Families of rows that turns and mirrors carry onto each other, the same ones carrying the whole set onto itself: the rest of each named row's family, in list order:
5 families of 8 rows:
Z870: -18	-2	-9	-14	19	-13	7	36	-5	13	-11	6	11	0	19	-45	-1	-26	-30	-30
Z852: 3	-3	-17	-26	-13	6	8	15	-14	1	-3	7	18	6	7	26	-23	-5	-16	-8
Z93: 24	24	-11	13	11	-12	-11	-4	-4	11	-18	-24	26	-14	-3	-15	-5	3	-25	-27
Z614: -35	3	5	-36	10	3	4	9	11	7	13	27	-14	3	9	4	17	-48	-15	7
Z948: 6	-24	-9	-2	4	-1	-27	5	18	-7	-1	8	2	-30	9	-12	19	-3	6	0
Z255: -28	2	14	-27	11	3	-9	16	7	1	8	35	-10	1	13	6	13	-42	-30	17
Z474: -17	28	8	7	46	6	-13	-4	30	4	-7	-7	0	-20	3	-28	29	-38	-15	-25
Z455: -39	5	10	-34	15	7	-2	19	16	-2	8	29	-5	5	14	12	19	-44	-6	-1
Z403: -20	48	0	-22	24	-18	16	7	7	16	-19	2	29	14	-3	12	-7	-39	-40	-21
Z127: -21	53	9	-19	23	-4	14	9	-3	17	-7	-4	20	21	2	10	-7	-38	-37	-29
Z59: -24	23	22	1	36	-11	-16	-11	33	6	-9	4	2	-13	0	-26	35	-34	-13	-25
Z491: 17	26	-6	15	16	-9	-16	6	4	4	-22	-21	35	-11	1	-8	-2	7	-18	-36
Z234: 3	1	-8	-29	-20	-11	1	18	-16	6	-4	13	21	10	8	26	-16	-2	-18	-4
Z956: 2	9	-17	-22	-20	-2	4	19	-17	7	9	12	20	8	0	21	-15	2	-14	-1
Z998: 15	35	12	-5	17	4	-20	-17	26	-1	11	1	12	-1	-10	33	9	-23	-7	8
Z563: -25	-12	-8	-16	8	-11	12	34	-8	11	-18	-3	13	-17	13	-36	3	-30	-23	-28
Z502: 4	-18	-3	-12	6	6	-16	10	9	-5	7	2	-12	-28	14	-17	20	2	12	-4
Z382: -25	-7	-8	-19	20	-1	2	33	-9	5	-9	10	19	0	12	-38	3	-11	-34	-37
Z248: 4	31	8	-6	8	7	-20	-22	18	-4	1	-1	11	-10	-9	43	14	-17	-2	2
Z521: -15	-5	-5	-18	10	-2	8	36	-6	13	-18	4	12	-11	21	-43	-1	-26	-34	-27
Z440: 15	29	-14	8	13	-7	-10	-1	3	6	-26	-36	26	-8	-5	-13	-1	3	-15	-26
Z532: -27	50	6	-21	30	-10	12	11	-5	23	-15	-4	24	16	-7	8	-2	-29	-38	-19
Z775: 12	-21	-7	-1	-3	4	-25	4	18	-15	6	8	-3	-26	18	-10	15	-12	7	-9
Z755: 11	41	8	-5	19	5	-25	-20	23	-1	8	8	9	8	-4	33	10	-11	-8	0
Z568: 11	3	-18	-14	-7	3	10	18	-28	9	11	4	15	10	-2	23	-10	-8	-12	-4
Z514: 13	27	-15	5	16	-9	-5	-1	9	9	-18	-30	31	-11	-2	-9	1	1	-2	-45
Z262: -21	47	1	-11	22	-11	5	5	6	14	-17	2	34	18	-3	15	-7	-42	-43	-26
Z404: 18	22	-4	15	17	-4	-13	0	1	8	-19	-28	36	-6	10	-13	8	4	-10	-36
Z572: 11	36	8	-2	8	-4	-15	-19	23	4	1	-6	2	-11	-1	35	12	-29	2	9
Z937: -30	-6	-12	-16	10	-10	8	32	-12	11	-21	4	8	-10	19	-35	5	-17	-26	-36
Z97: -1	33	5	-3	17	-4	-21	-21	20	-4	8	3	8	1	-11	42	14	-16	3	0
Z333: 3	-20	0	-1	3	-8	-23	23	16	-5	5	-2	-8	-26	2	-11	23	5	6	-3
Z34: -27	26	18	-5	34	-10	-22	-3	42	1	-18	1	6	-20	12	-25	26	-33	-19	-26
Z387: -18	31	16	5	39	-10	-19	1	29	8	-7	-2	2	-15	4	-28	38	-39	-17	-21
Z695: -31	0	14	-30	16	1	-3	15	11	5	16	41	-5	-1	14	11	16	-45	-17	-2
Z969: -18	50	0	-20	25	2	9	-8	-2	15	-14	6	28	16	9	9	-9	-46	-37	-25
Z324: -33	7	5	-37	11	-2	0	14	14	2	8	33	-15	-4	0	11	5	-44	-22	7
Z835: -18	20	17	2	46	-2	-17	-5	30	2	-18	-8	2	-16	8	-21	28	-43	-17	-26
Z246: 9	5	-22	-22	-9	5	5	27	-19	4	-1	2	20	3	12	24	-20	-8	-18	-3
Z785: 5	-21	-1	1	2	12	-27	6	6	-6	9	2	-8	-24	13	-14	20	-3	7	-9

The rest of the family of Z969: Z255, Z382, Z568, Z514, Z572, Z333, Z34
The rest of the family of Z474: Z93, Z455, Z234, Z563, Z532, Z775, Z755
The rest of the family of Z521: Z852, Z614, Z403, Z491, Z97, Z387, Z785
The rest of the family of Z695: Z948, Z127, Z956, Z998, Z440, Z937, Z835

Families of rows that turns and mirrors carry onto each other, the same ones carrying the whole set onto itself: the rest of each named row's family, in list order:
4 families of 8 rows:
Z70: -20	9	-2	32	75	-1	-27	-9	18	16	30	-34	37	-15	-13	8	-14	-16	3	48
Z476: -37	11	-5	16	49	-5	11	-10	6	15	32	-19	19	2	-11	19	23	-16	-26	-20
Z23: -29	4	0	35	71	-14	2	0	-1	16	14	-21	30	-14	-8	13	4	-33	26	32
Z386: -40	35	-1	42	69	-2	-10	-28	12	-4	20	-32	13	13	-13	9	22	-22	5	3
Z468: 13	28	9	16	70	-49	-22	1	11	45	53	-23	36	12	-24	-22	15	-13	-16	25
Z801: -24	25	4	49	81	-15	-21	7	0	2	16	-38	26	2	-11	-2	3	-22	22	34
Z105: -26	11	-6	44	60	-1	12	-32	17	6	8	-19	19	-7	-8	19	21	-25	11	4
Z439: -5	12	-3	45	68	-18	-3	13	7	-24	14	-39	-7	-8	9	-23	5	-21	15	13
Z661: 35	37	6	9	55	-12	-3	-17	-3	0	42	0	5	3	-22	-18	29	-21	-39	21
Z833: 33	26	19	8	44	-31	-15	-14	2	7	55	-11	18	7	-16	-21	14	-3	-36	2
Z115: 12	23	-6	29	76	-25	-13	-7	-2	38	50	-16	35	10	-22	-40	24	-25	-8	46
Z887: 40	19	-11	-2	50	0	-14	-13	2	-3	46	-17	29	-10	-18	-14	-5	-15	-38	20
Z867: -11	29	-15	21	65	-15	-5	-16	18	27	7	-46	52	-9	-24	11	4	-11	8	34
Z377: 6	13	5	14	50	7	-17	-13	12	-25	23	-24	10	-25	-8	10	-16	-10	-18	33
Z35: -8	26	15	23	60	11	-9	-15	3	-29	29	-25	1	-5	6	2	-1	-29	-5	3
Z253: -1	23	-13	17	69	-30	-18	-32	37	43	32	-23	49	-6	-12	-16	1	-13	-6	39
Z495: 11	2	-39	23	58	-43	2	21	11	13	36	-28	7	1	-20	-41	26	-10	-22	8
Z298: -14	-12	-15	27	51	-40	-2	34	-6	5	9	-27	22	-6	-3	-19	14	-4	4	14
Z109: -15	16	1	17	55	-32	-7	-12	25	23	30	9	12	5	-17	8	30	-9	-45	-7
Z390: 38	25	5	23	44	-22	6	-22	18	-6	31	-22	17	-27	-14	-13	-5	8	-36	23
Z238: -7	3	8	27	46	2	8	-16	-10	-22	15	-9	12	-19	1	14	2	-24	4	10
Z757: 28	23	-12	28	61	-35	14	2	-6	8	48	-25	0	-3	-19	-50	28	-16	-20	31
Z175: 15	35	4	25	58	-35	-11	-30	28	34	48	-22	26	19	-25	-15	33	-5	-29	-2
Z297: 32	23	-4	16	52	-56	-5	-2	15	15	44	-35	12	4	-15	-46	18	-2	-14	15
Z929: 5	33	-11	24	66	-17	-11	-31	16	29	34	-1	20	23	-24	-23	50	-23	-25	18
Z848: -44	2	-17	38	54	-10	-9	-20	30	0	19	-19	-1	3	-12	8	29	-7	-17	-3
Z676: -9	0	-13	35	55	-23	19	-3	2	-14	6	-32	7	-23	1	-11	6	-23	27	23
Z133: 19	23	-18	21	73	-16	-25	-2	9	36	38	-26	54	0	-35	-7	3	-17	-22	42
Z923: 29	6	-3	19	41	8	6	-14	16	-12	20	-34	25	-24	11	-6	-8	-9	-11	7
Z399: -30	-6	-24	37	57	-34	6	14	15	-8	25	-41	-12	-15	-9	-20	10	-5	-1	19
Z479: -14	-2	-12	24	53	-58	2	14	-7	16	47	-21	18	-10	-12	-41	5	2	-16	21
Z486: -9	17	-34	25	53	-21	-2	-19	16	21	39	-15	17	17	-33	-11	40	-8	-41	-11

The rest of the family of Z833: Z23, Z468, Z105, Z238, Z175, Z297, Z676
The rest of the family of Z923: Z476, Z867, Z253, Z298, Z109, Z390, Z479

